Families of rows that turns and mirrors carry onto each other, the same ones carrying the whole set onto itself: the rest of each named row's family, in list order
5 families of 6 rows
Ripaf: [  7   4  -3  -7   4  18 -20 -21 -30  14  -7 -20   2  11   7 -14  19  23]
nivib: [  5  13  -7   7   7   6 -21 -17 -30  12   1  -9  21  22   2 -36   8   3]
votim: [  6 -19  -1   4  13 -21 -25 -12 -16 -16  14  36 -15   0  -7  22  24 -12]
Nilo: [ 10  11   0   2  12   7 -24  -6 -22  11  -6 -11  23  29   5 -33   3   4]
Kimut: [  9   5  -2  -8   2  15 -17 -17 -28  15 -11 -14  16  13  11 -18  15  20]
pek: [ 26 -40 -16   5 -38  13 -34  13  22  -4  18  -8  -8   5 -14 -22  11 -10]
zefu: [ 22 -45 -15   6 -27  22 -31   7  28   3  12 -12  -4   5 -10 -21   9 -17]
tugid: [ 13  17  -3   7   7  -4 -16  -7 -26  15   6 -12  21  25   7 -29  14  -2]
Vatis: [ 34 -38 -21   8 -21   6 -31   8  15 -28  14 -17 -14   8 -32 -25   8  -2]
sorib: [  3 -22   4   3  15 -19 -29  -7  -7 -13  23  36  -7   1 -13  23  28 -13]
buki: [-14 -31  -2 -11  16 -19 -24  10 -17 -14  13  17   1 -11 -28  17  27 -10]
fep: [  1 -22   3   4  16 -20 -29 -15  -8 -15  14  33 -12  -3 -11  24  27  -5]
takub: [  9 -21   2  12  12 -16 -34  -6  -7 -15  24  38  -7  -4  -8  23  28  -3]
Zab: [  9   4   0  -2   4  17 -23 -21 -26  17 -13 -12  14   8   5 -25  11  22]
mifub: [ -4 -32   3 -10  19 -22 -22   4 -17 -15  10  22  -6 -14 -22  19  28  -8]
verot: [ -8 -28   3  -7  20 -29 -20   1 -14 -14   7  23  -1 -10 -20  15  26 -14]
miguz: [ -4 -25   5 -15  17 -24 -18   1 -13  -8   2  24  -4  -8 -21  22  24 -13]
bora: [ 31 -30 -20   6 -21  12 -39  13  14 -18  16 -19 -13  11 -38 -19   2  -7]
Zin: [  4 -11   7   3  15 -17 -22  -8  -5 -14  21  35  -9  -5 -12  25  24 -12]
Zopu: [ 12  15  -9   5  12   5 -19 -12 -32  11  -1 -11  19  27   7 -28  10   4]
mepet: [ 19 -42 -17   1 -29  13 -29  12  30 -12  14 -15  -6   8 -16 -20  10 -12]
zaram: [ 36 -30 -18  12 -17  13 -29   2  10 -24  17 -23  -6   6 -37 -21  -5 -10]
susap: [ 22 -41 -15   2 -29  11 -33  10  34  -6  14  -8  -6  14 -22 -21  15  -9]
dul: [ 35 -32 -19  11 -19  10 -34   8  22 -27  15 -19 -12  10 -27 -18   2  -6]
kobap: [ 11  10  -5  -1   5   4 -26 -10 -27  16  -3 -12  21  27  12 -31   9   1]
Munuz: [  7   1  -1  -6  -1  20 -21 -20 -30   5  -8 -12  11  16  13 -26   6  23]
petam: [ 24 -42 -14   9 -35  19 -29   5  27  -8  16 -13  -6  10 -15 -20   7  -9]
sed: [ 13   6  -3  -9   0  14 -26 -21 -32   9  -8 -17  13  16   7 -21   8  21]
Gaf: [ 30 -36 -18  12 -18  12 -31  11  16 -20  12 -24  -9  10 -34 -22   0  -9]
Gekeg: [ -9 -25   0  -9  22 -19 -17   6 -15 -14   9  21 -12 -15 -18  17  27 -12]

Which other rows belong to the same family as sed? fep, verot, mepet, dul, kobap
Which other rows belong to the same family as Kimut? sorib, mifub, Zopu, petam, Gaf
Which other rows belong to the same family as Nilo? votim, Vatis, miguz, susap, Munuz

Families of rows that turns and mirrors carry onto each other, the same ones carrying the whole set onto itself: the rest of each named row's family, in list order
4 families of 8 rows
nugu: [-28 -20  30  11  19  -1   8 -14]
liro: [-11   2  31  -3  22 -27  27 -10]
pide: [-12  -7  -4  23  -2 -14 -30  12]
dof: [-33  -9  17  31  -2  -9   1   4]
Fudud: [22 12 37  0 13  4  0  7]
mesuz: [ 10  20  13 -12  25 -13  17  18]
Fufik: [-30 -26  32   3  20  -9   7  -1]
tuki: [-30 -14  17  29   7 -12  -3  20]
mima: [ -9  10 -19  -5   1 -16 -19  -8]
mupu: [-31   1   5   7   8 -36  14 -10]
rada: [ 12  25   9  -1   8  -2 -29   7]
nobin: [  6   6  10 -18  32 -11  -8 -23]
subig: [  4 -21  37  -8  24  -1  -9  -8]
dadop: [ -6   8  -6 -22  12 -33   9   9]
kanas: [-18   4  -4  22 -10  -8 -23   5]
mapil: [-11  25  13  15 -10 -25   1  21]
liko: [  6 -18  45   1  12   0  -5 -11]
bikiz: [-10  10  45  21   1  -9   7  17]
sur: [ 12  17  17  -5  16 -22  14  27]
Rufek: [25  4 33  7 23 -5  7  5]
Sevul: [ 14  23  18  -6   9 -19  21  12]
Suk: [-21 -10   3   2  24  -9 -20 -26]
zogan: [  2 -11  38  -3  24  11  -6 -14]
Peze: [-14  -4 -10  31   0 -19 -17   5]
gis: [ -2   4 -12  -3 -10 -28 -19  -5]
Petu: [ -4  16  -4 -27   4 -23   2   6]
melit: [ -7   4  27  17  10  11 -33   1]
dak: [ -2  18  -9 -16  11 -27  12  -4]
Lobav: [-38 -11   9  25  13  -3  -3  10]
Duk: [ -7  -4 -15 -10   4 -25 -23  -4]
vaz: [-31 -21  34   1  12   3  -3  -4]
Rotef: [26  2 33  0 19 -4 -8 13]

Which other rows belong to the same family as liro? mupu, rada, nobin, mapil, bikiz, Suk, melit
Which other rows belong to the same family as tuki? pide, Fufik, subig, dadop, sur, Duk, Rotef

